B =
41	2	23	71	28	32	55	29	7	22	45	19	-28	2	47
30	-32	10	-11	-8	-22	-40	-32	26	-34	-15	-17	-32	13	-6
Rows and columns are counted from 1.
(1, 1): 41
(1, 9): 7
(1, 6): 32
(2, 12): -17
(2, 14): 13
(2, 10): -34
(1, 12): 19
(2, 2): -32
(1, 14): 2

x =
[[ 57 -12  35  12 -45 -18 -54 -25 -34 -30]
 [-11  11   7 -11  24  -5  -7  -4 -14  24]
 [-40  -7  36 -38  10 -17 -11  10  40  23]
 [  9  13  -8  -9   2 -21  36   7 -14  24]
 [-53  -9 -40  15  -4   6  -6 -18   3  46]
 [-49  19   1  10   0   2 -12   9   3   0]
 [-43  12  19   5   2  -9   1  26  17  17]
 [ 13  58 -38 -10   4  10 -15  16  13  31]
 [ 26  21  21  21 -67  32 -23 -37 -36 -40]
 [ 10  17   2 -17 -16   1  30   0  -6  12]
 [ 15  43 -49 -15  30  32 -21  12  26 -14]
 [ 10  27 -18 -31   4  -4  31   5  -6  10]
 [-28  -6  27 -31  16  -9 -15   6  11  -6]]
Rows and columns are counted from 1.
(1, 1)	57
(2, 10)	24
(10, 9)	-6
(10, 5)	-16
(10, 3)	2
(13, 7)	-15
(1, 2)	-12
(12, 8)	5
(3, 3)	36
(2, 7)	-7
(4, 9)	-14
(13, 10)	-6
(6, 9)	3
(3, 8)	10
(11, 7)	-21
(3, 7)	-11
(5, 4)	15
(4, 1)	9
(11, 6)	32
(1, 7)	-54
(9, 6)	32
(10, 6)	1
(12, 9)	-6
(3, 10)	23
(3, 1)	-40
(7, 7)	1
(12, 6)	-4
(7, 2)	12
(7, 4)	5
(4, 5)	2
(1, 4)	12
(13, 5)	16
(6, 5)	0

a =
[[ 29  38  44  47  44  39  31  27   4   0  -2  -8 -14 -26 -37 -43]
 [ 10  23   5 -29   3  29  -1 -24 -10  14  22  -8 -29 -17  29  -8]
 [ 31   8 -29   6  25 -10 -20  27  14 -21  -8  26  -1 -29 -13  32]
 [-20  -7   8   6   6  20  23  27   3   0  -2 -10 -21 -22 -14 -11]
 [-46  -6   8  46  51  18  -1 -39 -54 -30  -2  29  53  39  -9 -18]
 [  9   8   2 -16 -14 -10  -1  27  18   4  -2  -8 -17 -17 -13  -5]
 [  0   8   8   6   3 -10 -10 -15 -18 -19 -18 -13 -10 -17 -13 -11]
 [ -7  -6   8  13   3 -15  -1  27   3   0 -12  -8  15 -12 -13 -11]
 [  6  22  20   6   3 -10 -23 -19  -2   0  12  24  16  -5 -13 -14]
 [  0   8  17  18   3 -10 -16 -19  -2   0  14  19   1 -17 -13 -19]
 [ -3 -11  -8   6   3   3  12  27  -2   0  -2 -12 -10 -17 -13   1]
 [  0  -8  -3   6   7   6  -1  -2  -9   0  -1  10  -9 -17 -13 -11]
 [  0  38  33   6 -35 -36  -1  32  38   0 -29 -41 -10  25  41  -2]
 [-11   9  23   6 -30 -10  26  27 -16 -17   2  26 -10 -29 -13  23]]
Rows and columns are counted from 1.
(1, 1): 29
(10, 2): 8
(11, 13): -10
(4, 15): -14
(1, 15): -37
(6, 14): -17
(14, 8): 27
(7, 16): -11
(2, 5): 3
(11, 10): 0
(5, 15): -9
(3, 2): 8
(6, 4): -16
(12, 7): -1
(4, 6): 20
(8, 12): -8
(1, 3): 44
(8, 13): 15
(7, 11): -18
(4, 1): -20
(14, 1): -11
(8, 16): -11
(11, 9): -2
(2, 10): 14
(2, 9): -10
(2, 3): 5
(4, 10): 0
(6, 3): 2
(11, 5): 3
(10, 12): 19
(1, 13): -14
(2, 11): 22
(4, 12): -10
(5, 7): -1
(2, 8): -24
(5, 4): 46
(12, 3): -3
(12, 10): 0

arr =
0.052,-0.051,-0.231,-0.174,0.036
-0.047,-0.089,0.039,-0.003,-0.086
-0.261,0.061,-0.151,-0.097,0.266
-0.017,-0.086,-0.136,-0.132,0.018
-0.144,-0.155,0.112,-0.035,-0.062
-0.166,-0.007,-0.040,-0.033,0.000
-0.162,-0.163,0.199,0.050,-0.125
-0.060,0.064,-0.115,-0.144,0.002
Rows and columns are counted from 1.
row 1 col 1 = 0.052
row 4 col 3 = -0.136
row 5 col 2 = -0.155
row 6 col 2 = -0.007
row 5 col 4 = -0.035
row 5 col 5 = -0.062
row 7 col 2 = -0.163
row 3 col 1 = -0.261
row 7 col 3 = 0.199
row 1 col 5 = 0.036
row 2 col 1 = -0.047
row 4 col 2 = -0.086
row 4 col 5 = 0.018
row 7 col 1 = -0.162
row 6 col 4 = -0.033
row 3 col 2 = 0.061
row 2 col 4 = -0.003
row 8 col 3 = -0.115
row 6 col 5 = 0.000
row 1 col 4 = -0.174
row 7 col 5 = -0.125
row 5 col 3 = 0.112

W = [[-15, 26, 49, -23, -10, -13, -18, 23, -40, -19], [-38, -26, 12, 30, 3, -35, -29, 1, -20, -35], [24, -32, 6, -5, 26, -40, -6, -15, -10, -2], [5, -19, 13, 15, 10, -37, -43, -6, -11, -11], [-21, 7, 9, 27, -1, -14, -18, -17, 14, 0], [4, -35, -53, -15, -12, 21, 16, -17, 18, 16], [17, -56, 24, -29, 33, -23, -19, 36, -71, -48], [18, -16, -18, 2, -1, -32, -37, -19, -6, -5], [-22, 56, 17, -16, -48, -29, -55, -32, -2, 11], [24, 48, -2, 29, -20, -3, 8, 31, 10, 49], [-12, 29, 9, -34, -27, -19, -24, -10, -27, -12], [-17, 14, 2, 6, -22, 2, -15, -36, 39, 45]]
Indices start at 1.
(1, 1) => -15
(7, 5) => 33
(5, 3) => 9
(9, 6) => -29
(3, 2) => -32
(5, 4) => 27
(10, 1) => 24
(4, 9) => -11
(11, 8) => -10
(6, 9) => 18
(5, 9) => 14
(9, 9) => -2
(1, 8) => 23
(5, 5) => -1
(8, 6) => -32
(3, 6) => -40
(4, 2) => -19
(5, 2) => 7
(11, 5) => -27
(4, 8) => -6
(3, 7) => -6
(8, 1) => 18
(10, 3) => -2
(6, 4) => -15
(4, 10) => -11
(5, 6) => -14
(8, 4) => 2
(4, 5) => 10
(2, 9) => -20
(7, 8) => 36
(1, 4) => -23
(7, 2) => -56
(11, 9) => -27

M =
array([[5, 5, 4, 7, 3, 6, 4, 3, 5, 4, 2, 3, 3, 5, 5, 5],
       [3, 6, 3, 5, 5, 4, 3, 4, 4, 3, 6, 3, 6, 2, 4, 5]])
Indices start at 1.
(1, 1): 5
(2, 6): 4
(1, 16): 5
(1, 15): 5
(1, 5): 3
(1, 3): 4
(2, 7): 3
(2, 9): 4
(2, 5): 5
(2, 8): 4
(1, 9): 5
(2, 14): 2
(2, 16): 5
(2, 4): 5
(1, 8): 3
(1, 7): 4

A = ((624, 681, 592, 704, 823, 441), (488, 416, 577, 589, 356, 819), (224, 485, 778, 423, 424, 746), (415, 432, 737, 468, 566, 685), (753, 569, 300, 698, 602, 208), (689, 493, 324, 543, 346, 457), (525, 533, 591, 585, 401, 399), (768, 518, 240, 734, 593, 31), (535, 606, 822, 514, 709, 761))
Indices start at 1.
(1, 1) -> 624
(4, 5) -> 566
(3, 4) -> 423
(2, 1) -> 488
(4, 3) -> 737
(1, 5) -> 823
(8, 3) -> 240
(7, 3) -> 591
(1, 3) -> 592
(5, 5) -> 602
(7, 1) -> 525
(1, 6) -> 441
(4, 4) -> 468
(9, 2) -> 606
(6, 5) -> 346
(5, 4) -> 698
(7, 5) -> 401
(5, 2) -> 569
(7, 4) -> 585
(5, 6) -> 208
(6, 1) -> 689
(6, 4) -> 543

m =
[[ 32  -5  60 -13]
 [ 32   2  73 -13]
 [ 32   2  47 -33]
 [ 32  -5 -17  39]
 [ 32  55  22   7]
 [ 32  48 -42  13]
 [ 32  15 -29  26]]
Rows and columns are counted from 1.
(1, 1): 32
(7, 4): 26
(6, 2): 48
(2, 4): -13
(1, 2): -5
(4, 3): -17
(2, 1): 32
(4, 4): 39
(1, 3): 60
(7, 3): -29
(5, 3): 22
(4, 2): -5
(7, 2): 15
